Each path is a new rotation, seen through one point. The rows after it are directions, each followed by how far the rotation turns it, in degrees per step (0 if it stays put).
Each turn is a multiple of 5 degrees from 10 to 175, or 0.
Each row of a path follows its step; steps can be skipped.
path 1
step 2: [-10 -16  23   7 -35 -18  31 -18   7  25   6 -14 -12   8   3 -51  28   8
 -11 -16 -27 -41  21  23 -12 -41  -4   3  18  -8  -9  -1   5  12 -50 -21
   8  36 -18  28   2 -49 -15  27]
step 5: [-12 -13 -11 -14   2  20 -34 -29  -3   7  37   0  -7  34  -1 -31  27  10
   0 -23 -29 -11   2  14  59   6  -2  -2  28  10  17  13  33  11  -2  -4
  18  41  15  30  -2 -48 -32  43]
step 14: [ 17  23  12 -39  12  -5   9 -16 -31  50  14  33 -19  14 -24   3  25  14
   1  24 -30 -16  29  21 -43  -8  26  -8 -15   7  -6 -17  22  27 -40 -28
   9  20 -35 -12  14   3 -35 -24]
step 15: [ 35  -1  28  -5  16  11 -14 -28  11  -2  27 -19  -1 -21 -13 -24   0  -2
  25  -5 -46 -36  18  38 -11 -23 -10  -5  18 -35 -14 -14   9  41   3 -16
 -13  49  -5  13 -23 -29 -39  34]
step 18: [ -5  -1 -10   6 -13  30   2 -52  -2  14  16   8  26  18  -1  -5  62 -16
  14   3 -34 -26  17  21  -5   9   1  14   9 -20   3  36   4  26 -50 -33
  -2  11  30  29   9 -30 -21  41]
step 23: [-31  -2  -1  -1  10   4 -21 -20 -21 -17   1  -9  25  19   2   8  -8  13
  11 -15 -12  -6  77 -13 -22 -18 -22 -32  -7 -16  11 -15  -7 -33  11 -10
   6  22   0  31  12 -55 -37  49]
step 25: [  0  25  24 -33  38  37  -7  -2  -5  -3 -22  29  -5   2 -35  18  10   5
 -10 -24 -20 -25   6  20 -23  19 -19 -34  12 -13 -10  20  22 -11 -24 -20
 -13  37 -38  55 -11 -17 -39  20]
step 27: [ 27  -7   7 -45   6   8   4 -10 -14  31  -9   9   8  31  12  -6 -16  58
  17  -7  -5 -21   2 -13 -28 -21  13  -6   5  35  -2 -21  27  11 -17  10
  26  57 -47   2 -17 -30 -44   8]
[ -5  -8   0  -2  -2 -12  -9   7   6  10  -7  -5 -10   7   8  -7  -9  16
  -2  -9   4   4   5  -8   9 -12  12   8  -1  -3  -6  -1   3 -11 -10   1
   3  -6  -3   8  -3  -7   3   1] : 100
[  7  -5  -8   9   3   1  -5 -12 -12  -7   9   3   1   3   9  -7   6 -10
  -2 -13  16  -1   1  -2   4   0   5  -4   7 -11   9   1  11   2  -1  -4
   2  -4  -6   2  11  -6  14  -4] : 25
[ 11   0  -1   9  -7   5 -10  -7   1  12   2   9   0   9   3   7  13   9
  -1  13  -1   3   4 -13   6  -7 -10  -8  -9  -3  -1  -7   3   3   0  -1
   7   6  -4  -2 -12  11   9   1] : 110
[ -9   1  -6  -1  -3  -3 -15   2  -4 -12   5  -6  14  -4  -5   3  -1  -5
  -4   2 -13   7   5 -13   3   3 -11   4  -1   2   3  14   8  -4 -11   3
   2   2   8  17   1   5   3  -4] : 55
[ -2 -11  -5   3  -6 -10  -1  -8  10  14   0  -4   4   7 -18  -1  -3  -1
  -9   1   2  -3  -1   5  -8  11  -1  -1  -2 -13   1  -7  -3   2  -5  12
  -5   7  11   1  12   2   9   9] : 20
[ -2 -12   0  -2   5   9   8  -4  -6  -4  -7   5   8   9   0  -2  -4  -3
  -3  -3  11   5  -1  -7 -11  -9 -12   7   3   1 -17   7   6   3 -13   0
 -16  -1   0  -8  -9   0  -2  10] : 155
path 2
step 1: [ -6 -19   9  17  -4  24   9 -48  10  40 -47  52  -3   8  -3  25  -8  26
  -8  37  -1   3 -14 -10  15 -25 -13 -26   1  -3  21 -22  18  14 -22 -14
   2   2 -22 -20  10 -33 -26   7]
step 2: [-31 -17 -31   2  15  42  -5 -19  26 -16 -18  13  -6 -16  -9  14   7 -23
  56   3  19  20 -20 -19  27 -12  10   5  -9  20 -15 -12  -4  -2 -15  28
  20   6 -19 -39  32  40 -17   4]
step 11: [-19  15  -6  25  -5  54  -8  -9  56  -9   5  -3   1  27  -1 -38 -11 -32
  11 -27  41 -30 -23  38 -24  -6   8 -16 -24 -25   4  18   5  -2   0   6
  15 -12 -16   8 -18  -3  -2   6]
step 12: [-23 -16  -1  -4 -28   8  17  13  17  33 -50   3 -17  13   0   9 -16  -2
 -37  32  -4 -34 -30   1 -13 -36 -10  -2 -29 -54 -13  -1  -3  -2   1   3
  34  38  -4   9  -3  -9   0 -19]
step 13: [ -5 -15  -7  12  -8  17   5 -31  12 -20  -2  51 -22  14 -12  36 -29  16
  -8  17  -8  30  -6 -15  -2 -22  30 -23  -9  30 -16  -2 -20 -22  10  34
  40  20 -36 -17 -15  -7 -20 -30]
step 17: [ -5 -22  11 -18  20   6  -2  10 -14  27 -39  11 -15   8 -36  18 -12  25
   3  14  40 -30 -34   5  14 -38  -1 -39 -19   5   9  11  25  13 -21 -12
  20  -1 -46 -20 -28   2  -1  28]
step 18: [-32 -22   2  20 -20  -2  18  -2  -1   0 -30  14  -1  -8 -14  21 -18  -7
  53  25  12  27  -5  29  11  -9   4 -14  26 -13   2   5 -36  45  -9  45
  18  11 -36 -11   1  39   1 -16]
step 19: [ 16 -50  -4  17 -35  34 -24   8 -29  14   0  44 -12  -5   6 -33  -6 -11
  11 -27  -6  21 -43 -20  11 -28 -26  -8  25   9  -6  16  -2  13  25  17
  14 -18  14 -11  21  10  26 -24]
[  3   8   1   5  -1 -16  -8  -1 -11   3  -9   1  10   1   4  -3 -13   7
  -3  -8  -6  -6   0   3   5  13  17  -5   4  -3  -1   6   9   0  -4   5
  16   6  -4  -9   0   6  -1  -6] : 80
[  6  10  13   5 -17   8   2  11 -12  12  -3  -8  -4  -6  -9   4  -2  -3
  10  -4  -5   2   5   1   8  -5  -2   5   1  13   6   5   1  -5  -2   3
  -5  -1  -2   4 -15   2   6  -6] : 10
[  2   5   8   2   7 -12   3  -6   9  -6  -1 -12   7   0  -1  -2  -6  -3
   8  14   4  13  -8   3   6  -4  -7  -1   1  21   2   0   3   9  -3   6
   1  -8 -11  -9   9   3  -5  -1] : 90
[  0   8   1   5  -6  -1   4  -4   2  -9  -2  -7   5   9   3  -8  -1 -18
 -11   5  13   0   7 -12  -7  -7   0   4  17   1  -5   3   6 -10  -4  -1
   6  13  -5   9  -5  -9   0  -2] : 25
[  5  -1  -4  -6  -7  -9  -1   9   5   0  -5  -6   7   1  -1  -2  10  -2
   3  17  -2 -14   6  11 -10  -1  -4   9  -3  -5  -2  -3  -7  12  -5   9
   0  14   1   3  -3  17   2  -3] : 120
[ -7   3   4  -1  -3   1  15  13   7  -2   5  20  10  -3  -2 -10   3   8
   0   2   2  12   9  10  -6   3   3  -2   4   4  -5  10   4  -2  -4  10
   1  -6   7   2  -4  -4 -14  -1] : 140
[ 12   6  -1   5   8  -7   7   9   2   3  10  10  -6 -10   5  -4   2  -2
   5   2  10 -10 -14  -8  -2   6  16   9   7  10   4  -3  -7  -3   7   0
  -9   6   6  -2   6  -3   3  -7] : 65
